Which row each row swaps with, under one turn or mirror
The rows were stretched afterwards, more along some directions than others.
J321: -0.84, +2.17, -1.17, -0.38, +0.35, +1.90, -3.25, -0.63, +1.18, +0.36, +1.07, -1.89, +0.14, -0.51, +0.64, +0.68, -1.21, +0.92, -0.03, -1.44, -1.51
J819: -0.94, +2.00, -1.14, -0.58, +0.47, +2.06, -3.11, -0.55, +1.19, +0.29, +1.18, -1.74, +0.06, -0.36, +0.67, +0.67, -1.11, +0.92, -0.02, -1.41, -1.54
J60: -0.01, +1.26, -1.08, -0.43, +0.99, +1.18, +0.01, -1.28, +1.56, -1.71, -0.62, -0.23, +0.47, -0.45, +1.39, +1.43, -0.39, -0.53, -0.58, +0.11, -0.51
J528: -0.09, +1.24, -0.85, -0.14, +0.99, +0.99, +0.01, -1.73, +1.79, -1.54, -0.81, -0.20, +0.14, -0.63, +1.01, +1.48, -0.44, -0.42, -0.22, +0.45, -0.52
J145: +0.82, +2.31, -2.12, -0.89, -1.43, +0.70, -2.14, -0.37, +0.60, +0.98, -1.62, +0.30, +0.08, -0.58, +0.34, -0.77, -0.64, -0.80, -0.08, -0.08, +0.77
J796: +0.82, +2.48, -2.14, -1.09, -1.67, +0.69, -1.91, -0.12, +0.25, +0.71, -0.98, +0.96, +0.13, -0.58, +0.41, -0.67, -0.26, -0.56, -0.26, +0.02, +0.63
J4: -0.24, +1.58, -2.40, -0.45, +0.44, +1.56, -3.68, +0.37, -1.01, +1.85, +0.28, +0.67, -0.55, +0.77, -0.10, +0.36, -0.22, +0.29, +0.51, -1.07, -1.01
J457: +1.13, +2.63, -2.05, -0.70, -1.25, +0.94, -2.03, -0.22, +0.24, +0.76, -1.31, +1.31, +0.07, -0.76, +0.31, -0.51, -0.60, -0.71, -0.15, +0.07, +0.48
J576: +0.95, +2.45, -2.06, -0.58, -1.34, +0.92, -1.81, -0.54, +0.40, +1.09, -1.52, +0.55, +0.01, -0.45, +0.10, -0.74, -0.77, -0.72, -0.03, +0.24, +0.65
J331: +0.93, +2.34, -1.98, -0.64, -1.38, +0.53, -2.08, +0.12, +0.28, +0.79, -1.44, +1.08, +0.11, -0.71, +0.39, -0.91, -0.72, -0.85, +0.14, -0.13, +0.54
J785: +1.05, +2.50, -1.97, -0.79, -1.30, +0.78, -1.52, -0.31, +0.55, +0.78, -1.35, +0.88, +0.32, -0.66, +0.27, -0.76, -0.76, -0.70, -0.11, +0.09, +0.68
J516: -0.90, +2.15, -1.16, -0.31, +0.36, +1.80, -3.43, -0.52, +1.14, +0.14, +1.21, -1.55, +0.09, -0.42, +0.77, +0.58, -1.16, +0.98, +0.11, -1.30, -1.66
J33: +0.89, +2.12, -2.19, -0.72, -1.59, +0.55, -1.64, -0.37, +0.64, +0.91, -1.50, +0.75, +0.00, -0.61, +0.51, -0.65, -0.54, -0.66, +0.02, -0.01, +0.50
J842: +0.25, +1.53, -1.23, -0.59, +0.83, +1.60, +0.23, -1.54, +1.65, -1.48, -0.59, -0.15, +0.16, -1.12, +0.63, +2.07, -0.49, -0.42, -0.03, -0.08, -0.61
J581: -0.19, +1.60, -1.36, -0.22, +1.31, +1.55, +0.01, -1.47, +1.81, -1.43, -0.71, -0.51, +0.30, -0.94, +0.71, +1.85, -0.59, -0.55, -0.38, +0.02, -0.48
J445: +0.13, +1.40, -1.09, -0.35, +1.13, +1.36, +0.38, -1.33, +1.83, -1.31, -0.68, -0.49, +0.35, -0.69, +0.84, +1.46, -0.45, -0.53, -0.32, -0.01, +0.06
J21: +0.86, +2.32, -2.51, -0.77, -1.45, +1.13, -1.59, +0.17, +0.38, +0.81, -1.69, +0.84, -0.11, -0.65, +0.24, -0.67, -0.72, -0.76, +0.25, -0.52, +0.51
J279: +0.99, +2.55, -1.56, -1.06, -1.65, +1.09, -1.57, -0.08, +0.52, +1.04, -1.15, +1.01, -0.19, -0.69, +0.12, -0.38, -0.68, -0.57, +0.04, -0.51, +0.87
J583: +0.04, +1.55, -2.61, -0.39, +0.39, +1.88, -3.60, +0.32, -0.96, +1.94, -0.05, +0.93, -0.71, +0.66, -0.08, +0.42, -0.34, +0.27, +0.55, -1.12, -0.93
J615: -0.16, +1.52, -2.52, -0.32, +0.30, +1.68, -3.62, +0.44, -1.11, +1.93, -0.16, +0.80, -0.80, +0.80, -0.01, +0.38, -0.30, +0.23, +0.55, -1.20, -0.80
J690: +0.18, +1.71, -2.52, -0.55, +0.28, +1.85, -3.58, +0.26, -1.13, +1.97, -0.09, +0.76, -0.58, +0.87, -0.07, +0.31, -0.27, +0.21, +0.60, -1.08, -0.64
J233: +0.03, +1.74, -2.59, -0.39, +0.42, +1.92, -3.75, +0.36, -1.11, +1.64, +0.04, +0.73, -0.68, +0.99, +0.05, +0.19, -0.28, +0.25, +0.53, -1.23, -1.00
J825: +0.22, +1.71, -2.48, -0.40, +0.39, +1.85, -3.75, +0.28, -1.17, +1.68, -0.03, +0.97, -0.68, +0.89, +0.01, +0.27, -0.09, +0.35, +0.49, -1.03, -0.79
J499: -0.96, +2.10, -0.91, -0.38, +0.25, +1.89, -3.18, -0.42, +0.83, +0.37, +1.13, -1.61, +0.13, -0.29, +0.71, +0.46, -1.10, +0.97, -0.14, -1.45, -1.46
J175: -0.84, +1.88, -1.14, -0.50, +0.43, +2.05, -3.19, -0.59, +0.95, +0.45, +1.01, -1.84, +0.03, -0.10, +0.74, +0.60, -1.12, +1.10, +0.06, -1.29, -1.42
J601: +0.01, +1.57, -0.97, -0.29, +1.00, +1.46, +0.03, -1.24, +1.87, -1.44, -0.49, -0.16, +0.37, -1.09, +0.83, +1.68, -0.59, -0.53, -0.62, -0.02, -0.54
J868: +0.21, +1.83, -2.38, -0.45, +0.28, +1.79, -3.76, +0.13, -1.19, +1.97, -0.02, +0.78, -0.57, +0.93, +0.09, +0.32, -0.19, +0.23, +0.38, -1.15, -0.75
J209: +0.16, +1.45, -1.01, -0.34, +0.95, +1.07, +0.10, -1.26, +1.61, -1.54, -0.66, -0.20, +0.35, -0.58, +0.95, +1.76, -0.55, -0.74, -0.47, +0.22, -0.29
J183: -0.01, +1.39, -0.90, -0.32, +1.19, +1.42, -0.06, -1.57, +1.75, -1.74, -0.98, -0.45, +0.10, -0.67, +1.05, +1.74, -0.67, -0.46, +0.02, +0.14, -0.48
J748: -0.26, +1.17, -1.12, -0.28, +1.44, +1.16, +0.00, -1.43, +1.66, -1.68, -0.87, -0.17, +0.39, -0.48, +0.95, +1.36, -0.12, -0.65, -0.38, +0.27, -0.36
J781: -0.92, +2.12, -1.08, -0.24, +0.34, +1.67, -3.36, -0.63, +1.17, +0.39, +1.00, -1.72, +0.11, -0.37, +0.75, +0.41, -1.17, +0.96, +0.18, -1.40, -1.47
J598: +0.18, +1.19, -0.62, -0.38, +1.34, +1.07, +0.17, -1.90, +1.89, -1.36, -0.45, -0.26, +0.35, -0.69, +0.73, +1.69, -0.21, -0.58, -0.35, +0.38, -0.33
J901: +0.81, +2.50, -1.95, -0.70, -1.15, +0.76, -1.69, -0.09, +0.28, +0.51, -1.24, +0.82, -0.12, -0.42, +0.25, -0.59, -0.62, -0.85, +0.12, +0.07, +0.84
J396: -0.29, +1.36, -1.35, -0.10, +1.54, +1.28, -0.37, -1.73, +1.99, -1.57, -0.45, -0.55, +0.49, -0.78, +0.79, +1.51, -0.06, -0.49, -0.58, +0.29, -0.50
J749: +0.82, +2.42, -1.98, -0.91, -1.27, +0.41, -2.14, +0.02, +0.20, +0.98, -1.21, +1.11, +0.17, -0.18, +0.21, -0.92, -0.63, -0.93, -0.13, -0.03, +0.76
J708: +1.06, +2.63, -2.05, -0.83, -1.33, +1.06, -2.05, -0.50, +0.49, +1.16, -1.38, +0.75, -0.07, -0.57, +0.11, -0.68, -0.54, -0.84, -0.18, -0.23, +0.68
J910: -0.87, +2.07, -1.11, -0.29, +0.48, +1.96, -3.41, -0.37, +0.89, +0.43, +0.99, -1.62, -0.12, -0.20, +0.64, +0.62, -1.02, +1.11, +0.32, -1.58, -1.44
J852: -0.99, +2.13, -1.14, -0.46, +0.35, +2.02, -3.21, -0.50, +0.94, +0.60, +1.14, -1.75, +0.15, -0.23, +0.67, +0.56, -1.03, +0.92, -0.01, -1.48, -1.32
J290: +0.00, +1.65, -2.56, -0.43, +0.56, +1.90, -3.90, +0.52, -1.32, +1.50, -0.06, +0.90, -0.75, +0.85, -0.03, +0.41, -0.21, +0.19, +0.30, -1.06, -0.82
J752: +0.59, +2.08, -2.07, -0.91, -1.26, +0.48, -2.51, -0.18, +0.40, +1.08, -1.23, +0.93, +0.08, -0.61, +0.33, -0.98, -0.39, -0.82, -0.09, +0.27, +0.60
J526: -0.85, +2.09, -1.26, -0.51, +0.64, +1.96, -3.15, -0.66, +1.39, +0.42, +1.18, -1.78, +0.35, -0.44, +0.57, +0.40, -1.00, +0.83, +0.06, -1.25, -1.39
J701: +0.03, +1.27, -0.81, -0.35, +1.16, +0.91, +0.05, -1.59, +2.00, -1.25, -0.49, -0.79, +0.65, -0.40, +0.93, +1.69, -0.38, -0.41, -0.57, +0.30, -0.02
J292: -0.08, +1.24, -0.65, -0.42, +1.01, +1.32, -0.03, -1.32, +1.48, -1.67, -0.56, -0.07, +0.33, -0.51, +1.26, +1.50, -0.08, -0.23, -0.67, +0.22, -0.29
J579: -0.93, +1.96, -1.33, -0.37, +0.50, +2.02, -3.51, -0.49, +0.97, +0.51, +0.99, -1.77, +0.08, -0.15, +0.69, +0.47, -1.07, +0.91, +0.06, -1.38, -1.44
J393: +0.05, +1.86, -2.28, -0.36, +0.26, +1.82, -3.92, +0.38, -1.33, +1.80, -0.02, +0.80, -0.63, +0.88, +0.08, +0.13, -0.30, +0.23, +0.37, -1.31, -0.75
J927: -0.78, +2.02, -1.21, -0.40, +0.43, +1.62, -3.49, -0.53, +0.85, +0.51, +1.17, -1.65, +0.16, -0.23, +0.59, +0.53, -1.04, +0.98, +0.08, -1.39, -1.55
J475: -0.15, +1.72, -2.47, -0.45, +0.45, +2.05, -3.78, +0.56, -1.08, +1.85, -0.04, +0.66, -0.92, +0.71, -0.08, +0.44, -0.44, +0.34, +0.61, -1.62, -0.95
J32: +0.96, +2.37, -1.96, -1.05, -1.54, +0.80, -1.53, -0.10, +0.40, +0.34, -1.04, +1.28, +0.06, -0.98, +0.35, -0.39, -0.53, -0.64, +0.42, -0.16, +0.18
J166: -0.17, +1.73, -2.57, -0.38, +0.52, +2.02, -3.97, +0.33, -1.05, +1.69, +0.01, +0.64, -0.62, +0.87, +0.06, +0.16, -0.33, +0.29, +0.44, -1.21, -0.95
J722: +0.37, +1.67, -0.66, -0.56, +0.85, +1.44, +0.01, -1.35, +1.52, -1.55, -0.49, +0.25, +0.16, -0.54, +1.06, +1.84, -0.20, -0.29, -0.34, -0.23, -0.10
J966: +0.00, +1.65, -2.46, -0.37, +0.40, +1.70, -3.66, +0.46, -1.23, +1.74, -0.03, +1.17, -0.63, +0.76, +0.01, +0.22, -0.19, +0.20, +0.52, -1.03, -0.90
J375: -0.92, +2.13, -1.11, -0.47, +0.39, +1.93, -3.15, -0.41, +0.97, +0.04, +1.16, -1.68, +0.17, -0.28, +0.73, +0.59, -1.15, +0.86, +0.03, -1.50, -1.50

J32 is swapped with J842
J781 is swapped with J615
J927 is swapped with J4
J445 is swapped with J901
J233 is swapped with J175
J528 is swapped with J33
J145 is swapped with J748
J583 is swapped with J516
J290 is swapped with J526
J499 is swapped with J868
J292 is swapped with J708
J819 is swapped with J825
J601 is swapped with J457

